Here are some rows, each followed by its group. Rows of different groups can look alike.
[ 14   8 -12  -9  15   4 -39   3] 1
[-31  47 -29  -8  74  71 116 -25] 2
[-17  25 -22 -19  45  40  86  -2] 2
[-15  34  11  -4  44  21  25  26] 2
[ -7 -78 -70 -26 -49 -59 -27  21] 3
[  2 -23 -30 -36 -86 -71 -81 -18] 2
[  14  -84   87   61 -127   75   38  -49] 1
[ 33  36  10   4  11 -34 -41  40] 3
[  5 -36  46  27 -65  30  15 -17] 1
[-56 -40   6 -40 -23  28  15 -45] 3
[121  26 -51  48  25 -62 -67  71] 3
[ 75  12  67 127 -49 -34 -66  -5] 2
[-25   9 -26 -23  30 -19  -8 -18] 1
[ 13 -31  68   7 -31  22  -1 -37] 1
[  6  12  30  64  20 -13  12  -2] 2
[-43  31  11  20 -12 -12 -19 -49] 3
[ 28 -29 -30  -3  -2 -18 -18  85] 3
[ 14 -10 -16   0   7  -6   6 -27] 1
[  6  -5 -14  23 -29 -24 -24  -1] 2
[-31  -9  -2 -30  15  12  42 -23] 2
[-64  13  33  24 -37  -5 -25 -55] 3
[  2 -16   4  -1 -22 -24 -26 -22] 2
[  8  93  36  57  -2 -47 -49 -43] 3
[ -8  13 -12  -2  47  49  54   1] 2
[-13  29  -1 -10  33  25  54  16] 2
[ 13   1 -16   4  14  -3  -6  44] 3
[-12 -50 -37 -67 -59 -57 -80 -14] 2
[ -29 -111  -21  -79   -3   48   43   50] 3
[ -3  -3 -22  -5  28  -9 -20   5] 1
[ 12 -16  42  29 -41  -9  22 -20] 1
[  32 -122  -83  -40  -49  -43  -13   97] 3
[  4   9  -1   8  -1  26 -16   5] 1
[-12  31  17   1  26  43  16 -10] 3
[-100  -69  -95 -127  -16    3   21  -36] 2
[ -5  39 -10  41 -31 -92 -66 -35] 3
[ 38  26 -16  -3  79  24  38  52] 3
[-16 -40 -24 -51 -58 -44 -61 -30] 2
[ -2   7 -12   9  16  -8  20 -17] 2
[ -74  124   84   42   16   -5  -45 -124] 3
[  0 -35  26  32 -56  31  17 -37] 1
[-14  -6  -7 -22  -4  -4 -16   5] 1
[-13  53  44  15  37   4  23 -84] 3
[  3 -17   9   5  -2   0  14 -13] 1
[ -5  48  21  15 121 100 118  42] 2
[-3 44 31 44 45 17  4 12] 2
[ 92 -39 -67 -21  89  25  49 127] 3
[ 15 -29  66  32 -65  16  16 -35] 1
[ -7  -4   9  35 -35   9  -2   3] 1
[-16  13  -6 -24  12 -25   2  10] 1
[  -3  -31  -58 -107  -10  -13   -9  -27] 2
[-20  24  -7  12  46  58  44  30] 2
[-11   4   2  -2   2  -1   7  -1] 1
[ 101  -28  -85   21  -31  -76 -115   98] 3
[ 28 -27  19  -4 -32  24  -1  -3] 1
[-36 -24 -27 -33   0  -5  25  -1] 2
[ 12 -23 -25  -1  -6 -40   0 -26] 3
[-41 -66  -7 -17 -40  -6  -4  -4] 3
Which group is nearest to each row below, going by the distance to the centre of the group?
[  3  13 -21  -5  -4 -10   8  -4]: 2
[ 60  48  60  99   2  20 -37  19]: 1
[-59 -39  17 -32 -81 -49 -64 -27]: 1
[ 12  32  10  18   4 -19 -30  -6]: 3
[ 77 -78 -98 -37   1  45  23 127]: 3
[-15  71  25  39  -4 -45 -64 -35]: 3
[-47  15  38 -23  52  70  72 -36]: 2
[ 32 -32  15   6 -21  27  -9 -25]: 1
[  0  26  -4   1   1 -27 -16  10]: 3
[-13 -44 -56 -47 -52 -16 -48 -29]: 3
[-39 -64  -5 -42 -49   5  12  30]: 1
Which group is nearest to each row below, going by the average distance to the group's rows?
[-49  19 -28 -57  50  29  52  26]: 2
[-34  15 -19 -18  31  56  70  13]: 2
[ 11 -27  26  19 -43  20   9  -5]: 1
[11 52 37 92  7 -9 -6 36]: 1
[ 28  47  41  40  19 -13   4  10]: 1
[-11 -10  47  41 -15 -11 -23   7]: 1
Which group is second nearest to each row below, going by the distance to the centre of the group?
[ 16 -42 -44 -26  53  38  54  32]: 3
[  1  17  -8  -6  -1 -29 -40  28]: 2
Which group is second nearest to each row below, going by the average distance to the group's rows?
[  5 -39  44  13 -70  26  33 -35]: 2
[ 33 109  37  81  33 -49 -45 -22]: 3
[  -9   58   23   39  -43  -91 -101   -5]: 3
Which other group has its centre nearest to the centre of group 3?
2
A new table starts here, with new groups. Each row is followed by its group. Groups can overlap.
[ 24  13  76  -2   8  13 -18  -1] A
[ 67  -7  29  -2  41  38  51 -41] A
[ 19  10 -23  37  53 -26 -12  59] B
[ 26 -63  27 -42 -51 -14  27  12] A
[  8  -5 -12   5  42 -21  43  -4] A
[ 24 -33 -53   6  -7 -50  28  46] C
[-17 -14 -40 -32  46 -30  17 -12] A
[ 43 -78 -45  32   5  -4  48 -13] B
[ -9  24  -7  35 -43  28 -61 -11] A
[-55  78  14 -60 -43  63 -60  20] D
[-22  -1 -60 -42  19  31  22 -18] A
[ 78 -52 -70  62  21 -20  49 -32] B
[-10   9 -61 -10  15 -44  21  25] C
[ 43 -90  23  18  63  16  -2 -27] C
[  0 -39  -2 -56 -21 -21  45  18] A
[ 44   3  51  37  34   5 -17 -29] C
[-64  39  -6 -11  26  76 -61   8] D
[-12  19 -73  -4  29  19  38 -13] C
[-36  86  35 -57 -15  62  -4  27] D
[ 38 -27  -8  62  -5 -54  10 -45] B
[ 50 -58 -55  -5  38 -42  18   6] B
[ -6 -52 -17   6 -15 -59  -7 -15] C
[ 21  -7   2  42  58 -29 -23 -28] B
[ -9 -34  14 -51 -35   2  28 -11] A
[-36 -20   5 -52  -7  23 -15 -18] A
[ 59 -45 -43  45  -5 -42  16 -24] B
[-80  62 -27 -13 -62  47 -58  49] D
[-40  68  34   0 -16  48 -46  10] D
[ -7 -13  -5  57  -9  -5   8  30] C
[-67 101  20 -26 -69  39 -51  21] D
[  4 -12 -57 -12 -60 -60  11  63] C
[ 32  -2  10 103   9  14  -6   6] B
[-26   7 -11  21 -20  26 -11  19] A
[ 39 -43  51   7  26 -53  31 -37] A
[ 3 37 80 50 62  4 -7  8] A
[ 26  18   3 -14  -5   8  13  24] A
[-42  18  18 -24 -79  18 -81  10] D
[-10 -20  12 -30 -52 -76  44  25] A
[-45  52   2 -55 -31  46 -71  46] D
[-34  17  92  -7   7  64 -59   5] D
[-25 -38 -67 -59  15  46  41  -2] A
[ -5 -24 -32  44  14   0   3 -24] C
[-80  57  93  -4 -51  14 -73  18] D
[ 59 -39   4  26  34 -10  16  -9] C
[-22  -6 -16 -75  -4  27  72 -21] A
[ 17 -50 -45   5 -13 -33  41  -3] C
[ -4  26  60  65  23  32 -21   2] A
[ 15 -65  -1   3  15   1  15 -32] A
[-23  -1 -22 -13 -49  -9  12   2] A
[ 22 -14  57   0   9 -44 -21 -26] A
[-26  81  19 -25 -23  -6 -43  35] D
[-53  36  48 -35 -55  10 -84 -32] D
[ 14 -10   4   8  59 -46  19  -9] A
[ 23 -34   6  55  42  12   5  11] C
Which group is second nearest to each row below, going by the distance to the group's nearest row?
[ 14   0 -59  14  19   3  41 -38] A
[ 27  33  82  36  32 -11   7  24] C
[-59   4 -18   7 -35  55 -39 -24] D
Which other group has its centre nearest to the centre of group A?
C
Which group is second nearest to each row below, going by the average distance to the group's rows?
[ 17  23  43 -17  11 -22  -6 -16] C
[-86  63  -6 -37 -43  26 -63  -2] A
Which group is nearest to each row below, going by the distance to the centre of the group?
[-93  76  -4 -51 -40  50 -73   9] D
[-63  44  43 -28 -18  77 -71   1] D
[-51  -1   6 -34 -60  63   0  -3] D
[  7 -25  36 -33  20 -47  39  -2] A
[-43  74 -13 -61  -3  10 -52  42] D
[-32  23 -15 -15 -45  30 -51  14] D
[ 17  -4  14  27 -11  31 -20 -36] A
[  3   6   8 -76  18 -93  72  66] A
[ 35 -12 -17 -21 -26 -37  21  38] C
[ 86  -6   8 120  23   9  10  19] B
[ 11  -8   7  63  -2 -15  10  30] C
Which other group has its centre nearest to the centre of group B?
C
Which group is nearest to each row below, going by the average distance to the group's rows?
[-51  42  85 -41  32  92 -51  12] D
[  7  -4 -23 -36  20 -48   1  21] C
Which group is second nearest to each row below, going by the distance to the centre of the group?
[  3 -42 -39   3 -46 -45  38  17] A
[-21  45  16  31  22  54 -45  -7] A
Group B spreads out most along one direction. Which other group's direction of most spread is closest to that one?
A
A new table starts here, with new groups. Each row is followed by its group. Groups can overlap.
[-62 -14 -79  38 -91  51 -36 -76] OX
[ 25  10  40   6 -34   7  -4 -69] CB
[-30  16  13  35  -8  -5  -6  10] Vp
[ -5 -30 -17 -56  -1 -35  39   1] QS
[  9  31  11  66   7 -35  -8   7] Vp
[ -2  20 -56  17 -36  45   7   6] SY
[-77   4  18 -23  69  22  13 103] SY
[-46 -29   8 -14  -5   2 -15  -2] OX
[-56 -24   5  22 -12 -28 -28  -7] OX
[ 12  23 -14   7  -2  38  18  29] SY
[ 59 -34 -35 -40 -13 -37  42   0] QS
[-28 -24 -13 -59  16 -87  -4  26] QS
[-21  24 -44  26 -23  34 -15  24] SY
[ 43   3  75 -20 -21  66   1 -23] CB
[-63 -20  21 -20  21  31   9   8] OX
[ -9 -62 -11 -39  41  10  45   8] NV
[ 29  46   2   7 -23   0 -32 -66] CB
[-19 -25  27  23  14 -26  -5  22] Vp
[ 49  29 -52   9  -4  -7  26  10] SY
[  5  33  48  27  -7 -45   5   2] Vp
[-46  -1 -32  27 -30  29 -40 -35] OX
[  0 -17  35  -5  21  -3  -1  55] Vp
[-3  8 39 32 28 -4 17 46] Vp
[ 71  57  34  18 -62   2   5 -91] CB
[ 20  12  37  18  18 -67   8  17] Vp
[-18  31  45 -37  65  24  16 104] SY
[  6 -17  29  18   7  12 -10  22] Vp
[-32  38  49  50  64 -30 -12  50] Vp
[ 22 -15 -37 -75 -39  23  51 -23] QS
[ 51  37   5  11   9 -19 -32 -40] CB
[ 18 -11  30  60  -6 -46 -16  25] Vp
[ -8   0  78 -22  77  12 -21  22] CB
[-15 -13  32  -2  27  13  19  27] OX
[-41  23 -18 -11 -21   0 -13 -24] OX
[ -4 -32 -32 -74 -33 -11  26  -9] QS
[-22 -18  12 -32  11 -17 -20  16] OX
[ 25 -39 -16 -27  21 -27   1  -1] NV
[-57 -60   7 -82  35 -30  22  64] QS
[ 14  10 -16  16 -43  10 -30 -60] OX
[ 72  59  42   5 -11 -17 -39 -40] CB
[-51  15   3  27  10   2 -36   2] Vp
[-37  13  82  11  32  -8 -35  50] Vp
[  3  49 -83  38 -13  16 -19   1] SY
[-29   8  30  32  11  -1   0  14] Vp
[ 15  47 -90  11 -53  10 -22 -12] SY
[-65 -24 -14 -73  44 -38   3  45] QS
[ 32 -30 -11  31 -17   1 -17 -48] CB
[-49 -25  13  33  14  28 -38  30] OX
[  2  34  33  37  30 -53  18  47] Vp
[ 32 -20 -30   8 -23  -9  41 -50] NV
[-33   8   9   5  14  32 -29  23] OX
[-12  23 -15   9 -40  10 -23 -25] OX
[-30   8  45  69   5   8  17  24] Vp
[-58  -7  63 -55  76   1  -6  24] CB
[ -7  -4  38   3  37  15 -10  -6] CB
[ 23  26  42 -12   2 -43 -39 -10] CB
[44  8 14 39 16 26 -8  8] Vp
[-51   8 -22 -45   1  42  23  43] SY
[ 14   7  37  37  12 -22  10  20] Vp
[ 66 -29 -65  -6 -14  45  47 -34] NV
[ 3 36 44 24 73 -4  5 63] Vp
[-23 -39 -24 -46 -19 -12  30  30] QS
[ 22  -3 106  -7  72  13 -18  42] CB
[-16 -10  14  -1   3  -2  -1 -32] CB
[-12 -14  33   6   9   1   7  29] OX
[-20  28 -92  64 -69 -30   0 -21] SY
[ 5 21 40 32 42 18 10 22] Vp
[-40 -19 -45 -30 -30  -1  47  12] QS
[ 49 -51 -94  43 -68 -20  20 -82] NV
[ 10 -50  -3 -51  43  34  85  12] NV
[  6  22  -4  61 -65 -34 -25 -34] Vp
[-15  20   8 -19  11  14 -42  35] SY
[ 48 -35 -56 -28  -8   3  21 -37] NV
[ 21   5 -37  92 -79  -6 -24 -59] Vp
[ 12 -34  58 -96 108  -9  30  74] QS
[ 57  25  -6  37 -42 -19   1 -21] Vp
[ 35 -47   2 -40  19   7  45  -6] NV
[ 51  -8  41  10  10   4 -46   2] CB
Which group is nearest to each row below, going by the distance to the group's nearest row?
[-21 -43  -1 -37  67  53  84  37] -> NV
[-11   5  -2  13 -18  -3 -52 -13] -> OX
[ 25 -12 -27 -39 -37  -7  23   3] -> QS
Which other group has its centre nearest to the centre of group NV?
QS
Which other group has its centre nearest to the centre of group CB?
Vp
Which group is second nearest to each row below, going by the distance to the centre of the group?
[ 38  16  38  14   6  26   8 -21] -> Vp
[ 41   1  -2 -42  24  -4  32  25] -> NV
Which other group has its centre nearest to the centre of group QS?
NV
Which group is second nearest to each row below, going by the distance to the group's nearest row?
[-62  -8  -1  -1 -16 -53 -37   1] -> Vp
[-16 -25  -5 -50  -2  11  65  24] -> NV
[-48   7   5  -4  11  19 -18 -16] -> OX
